In the rows, zero is written as 128.
The rows of A fall into 5 groups, which share some directions, and each row is roughly a mix of its group's hidden directions.
A:
[[106 125 133 151 135 109 182 151 127 107]
 [113 140 150 129 161 131 127  89 165 150]
 [141 140 152  77 110 156 139 123 109 144]
 [ 91 151 141 128 149 108 134 144 172 142]
 [130 124 135 127 134 123 116  58 132 139]
 [145  88 137 104 107 121 114 126  94  96]
 [102 145 166 117 129 165 155 145 114 143]
 [126 153 123 164 128 107 164 114 156 102]
 [130 122 116 102 116 129  96 181 147 141]
 [151 150 115 150 130 134 145 110  84  94]
 [120 166 129 164 129 126 165 122 143  98]
 [130 180 134 140 122 122 162 159 114 121]
 [135 123 104 146 125 143 159 131 124  71]
 [112 122 117 143 120 147 123 177 150 166]
 [111 136 165  79 109 130 122 102 126 137]
 [159 129 114 117 118 112 110  87 109  91]
 [121 123  91 136 114  99 115 179 130 125]
 [160 122 146 163 126  94 139 105 145 154]
 [ 91 104 139 122 146 123 115 153 169 149]
 [ 93  77 135 113 122 135 151 136 147 114]
 [130 150  96 144 114 113 110 119 120  76]
 [117  86 118 122 112  85 127 159 123 145]
 [121 128 125 151 133 130 164 120 156  77]
 [124 137 108 144 109 126  89 159 110 166]
 [148 112 107 125 116 120  77 136 101 153]
 [135 152 116 136 150 122 148 136 153  74]
 [159 134 117 116 106 133 100 133  75 128]
 [110 125 134 138 140  78 137  93 148 106]
 [139 142  89 165 127 117 113 101 151 105]
 [157 109 152 110 125 127 121  80  98 120]
 [ 95 106 128 148 130 166 129 110 163 107]
 [162 151  98 132 114 132 131 116  90  99]
 [110 152 142 135 124  91 171 114 151 141]
 [123  83 121 131 135 116  88 166 129 127]
 [122 140 172 131 151 132 159  91 128 111]
 [ 93 109 130 127 130 108 126 149 172 159]
 [119  93 142  95 112 114  95  97 118 114]
 [ 97  90 149 112 117 116 125 104 164 139]
 [128 179 107 131 129 153 137 166 140 135]
 [170 129 117 129 114 136 121 102  84 105]
 [138 172 122 151 109  99 120 132 164 116]
 [126 134 129 116 157 134 103 118 188 136]
 [151 145  88 122 115 169 108 140 115 110]
 [137 103 129 102 136 149  92 142  88 147]
 [113 113 142 123 143 148 165  95 161 105]
 [147 172 110 148 123 149 152 151 134 101]
 [167 142 113 158 119 100 131 144  96 146]
 [152 161 127 157 114 114 175 133 113 127]
 [ 88 145 114 132 134 118 165 158 156 132]
 [ 98 115 136 136 136 134 154 170 166 141]
 [103 141 146 147 143 112 152 120 179 140]
 [131 124 108 102 110 124 102 128  89 169]
 [111 115 166 109 115 137 159 152 162 140]
 [ 92  96 163 110 133 137 142  95 128 138]
 [ 94 106 144 125 127 127 130 148 160 173]
 [141 148 109 139 127 142 162 110 115  79]
 [ 92 134 125 133 128  83 139 124 168 113]
 [137  87 133 110 115 130 107 122  77 123]
 [138 127 130  86 122 134 172 164 124 118]
 [112 168 114 140 117 141 145 164 150 155]
 [135 163 109 150 147 145 152 127 162  99]
 [134  81 124 135 103 105 118 109  94 144]
 [108 125 115 166 144 133 152 130 171 103]
 [154 142 122 135 136 114 140  82  96  99]
 [140 193 144 141 116 112 126 133 128 139]
 [144 186 123 153 122 104 129 142 145 130]
 [108 121 103 139 135 127 137 169 176 130]
 [125  83 104 136 123 103 143 163 115 109]
 [143 151 128 117 118  98 104 127  82 101]
 [130 158 180 129 146 139 131 161 127 144]
 [135 159  83 144 133 165 128 140 141 145]
 [158 137 100 142 130 134 143 161  89 106]
 [124 175 131 153 145 150 153 110 152 114]
 [113 128 155 128 126  84 117 137 120 175]
 [145 172 142 115 144 133  99 100 100 139]
 [145 161 143 110 139 162 137 124 119 172]
 [140 115  73 131 122 115 118 125 154  96]
 [119  98 175 126 125 107 118 126 109 163]
 [148 111 141 104 124 106 106 125  77 110]
 [142 155 104 164 116 149 149 145 117 161]
 [109  89 144  99 116 144 145 156  98 125]
 [ 99 132 160  94 129 129 123 109 127 172]
 [ 93 120 146 110 135 151 149 101 150 162]
 [126  94 167 113 136 141  99 104 147 149]
 [114 161 102 156 138 123 153 139 101  97]
 [152 135  95 154 111  88 122 154 126 109]
 [128 142 150 138 129 168 146 148  89 154]
 [131  62 136 123 127 122 111 149 134 131]
 [143 176 157 130 122 117 144  89 120 130]
 [110 154 168 138 139  89 151 111 140 137]
 [150 134  92 148 119 112 137 147  87 101]
 [165  97 127 141 122 132 109 106  85 119]
 [136 118 147 109 121 138 102  79 116 161]
 [ 99 124 178 126 139 138 125  89 135 142]
 [164 165 114 159 136 119 125 104 101 123]
 [134  79 156 102 112 125 102 127 112 115]
 [120 132 145 137 152 134 164 104 164  95]
 [142 140 131 141 144 135 160 103 131  74]
 [122 178 105 135 131 162 120 158 117 132]
 [144  84 170 115 126 135 128 144 100 140]
 [108 110 154 117 144 128  93 139 168 152]
 [111 127 177 152 137 135 146  91 127 145]
 [143 157 103 141 117 145 142 136 124  76]
 [131 124  83 143 119 122 140 127 140  77]
 [141  78 147 163 120 109 129 104 122 120]
 [100 153 155 130 148 123 135 118 170 156]
 [108 137 129 130 130  79  96 143  94 137]
 [115 113 148 151 135 126  89  80 126 136]
 [128 160 162 165 138 111 154 118 151 135]
 [130 156  91 148 131 129 144 121 159  89]
 [ 92 124 130 138 137 122 123 131 158 182]
 [137 162 105 161 142 147 159 159 126 123]
 [121 121 115 133 118 113 140 193 127 108]
 [123  73 167 123 134 117 111 113 125 139]
 [121 142  86 163 143 152 154 122 126 103]
 [106 118 121 150 120 137 171 175 138 131]
 [101 173 113 115 134 120 149 149 155 106]
 [129 127 106 156 126 102 149 120 161  85]
 [105 106 131 101 118 116 172 120 118  93]
 [122 102 144 130 141 135  80 145 156 157]
 [141  99 131 113  96 135 108 141 161  91]
 [141  98  86 129 119 131 121 155  99  99]
 [148  82 128 125 132 150 111 114 160 156]
 [ 98 123 150 167 127 113 151  90 136 114]
 [142 129 157 121 118 162 132 110  80 148]
 [121 104 138 110 117 124  90 154  87 148]
 [ 93 131 152 112 137 140 137 128 176 153]
 [ 91 127 137 145 141 158 164 144 155 111]
 [120 130 177 111 133 123 140  80 139 133]
 [124 128 146 105 123 117  89 100 119 172]
 [105 130 106 144 144  89 124 106 170 127]
 [169 146 108 106 124 107 115 144  88 127]
 [110 133 171  92 118 122 141 127 131 167]
 [108 149 145 111 127 111 118 114 175 162]
 [134 101 143 106 116 135  88  90 104 134]
 [159 134  96 127 121 112 115 106 116  80]
 [149 101 130 113 111 109 107 165  93 145]
 [154 109 148 118 123 140 120  94  79 119]
 [124  79 116 129 126 151 101 127 165 141]
 [151 114 110 112 114 133 157 167  94 113]
 [119 147 169 116 116 134 159 120 151 165]
 [139 131 143 101 142 125 110 108  76 154]
 [119 167 133 137 141 134 137 173 118 164]
 [128 170 165 132 125 126 151  93 136 148]
 [142 113 135 127 102 161 143 148  79 139]
 [121 113 147  88 126 143 117 129  97 170]
 [ 97 127 114 152 154 142 154 104 148 161]
 [118 100 166  88 111 105 105 129 121 136]
 [158 144  88 119 109 106 129 167 129 141]
 [160 127  98 128 108 127 111 158  86 128]
 [ 97 142 153 117 138 114 129 160 110 171]
 [138 179 156 130 118  94 147 137 135 137]
 [130 172 132 125 127  99 139 114  87 104]
 [139 104 103 126 106 117 139 152  88  95]
 [127 129 189 119 140 136 155 139 123 149]
 [154 157 128 141 102  94 125 126 152  93]
 [164 141 127 122 115 121  92 112  86 148]
 [145 120 122 155 134 156 114  81 126  97]
 [123 135 175 118 134 124 128  87 100 150]
 [154 131 116 135 139  94  84 106 101 126]
 [123 119 175 107 131 132 123  79 123 139]
 [121 124 169 131 126 148 141 104  92 163]
 [144 111  99  95 118 148  97 145  97 140]
 [126 114 122 137 109 111 149 121 139  67]
 [127 151 113 137 129 139 134 192 113 127]
 [164 132 123 106 119  76 113 114 129 147]
 [128 149 102 142 112 104 109 112 124  77]
 [103 135 136 160 133 177 122 105 151 122]
 [114 123 129 146 171 135 114 110 167 158]
 [126 142 100 158 142 130 160 152 143  91]
 [142 103 151 126 101 125 140 116  74 118]
 [ 96 146 158 124 148 151 121  94 140 157]
 [152 137  86 125 124 117  90  93 128 119]
 [109 110 153 130 136 152 161  98 158 106]
 [101 169 129 159 138 111 136 117 162 112]
 [148 105 111 143 111 108 139 161 115  85]
 [ 97 128 142 144 144 135 164 167 155 135]
 [148  81 117 131 128 167 122 102 111 138]
 [136 134 121 151 133 139 171 142 120  79]
 [137 132 118 141 141 116 151  99 145  73]]
One row of each group comes first, with its name. Which group is each row after those in?
[150  86 126 109 114  87 137 133 101 125]  (121)
[136 133 107 113 137 108 115 139 174  86]  (114)
[127 121 189 125 117 123 125 107 133 159]  (13)
[109 144 145 130 107  75 132 148 131 100]  (18)
[127  91 172 146 126 124 162 110 116 120]  (65)

[110 183 124 132 150 115 142 121 160 128]  (13)
[106 168 129 126 130 127 119 163 168 147]  (13)
[163 121 131 148 120 126 140  93  82 121]  (13)
[166 153  98 161 129 150 129 133 128  99]  (65)
[116 109 164  91 117 141 107  99 111 147]  (121)
[156 137 128 127 117 127 119  93  75 114]  (114)
[125  79 114 142 106 103 124  95 110 128]  (65)
[150 125 114 124 116  99 107 146  92  88]  (13)
[146 150 152 103 151 170 119 149 129 151]  (65)
[108  94 133 140 122 120 134  78 144 155]  (114)
[ 88 124 143 115 118 108 140 173 153 133]  (13)
[ 92 113 118 147 129 133 135 110 140  75]  (65)
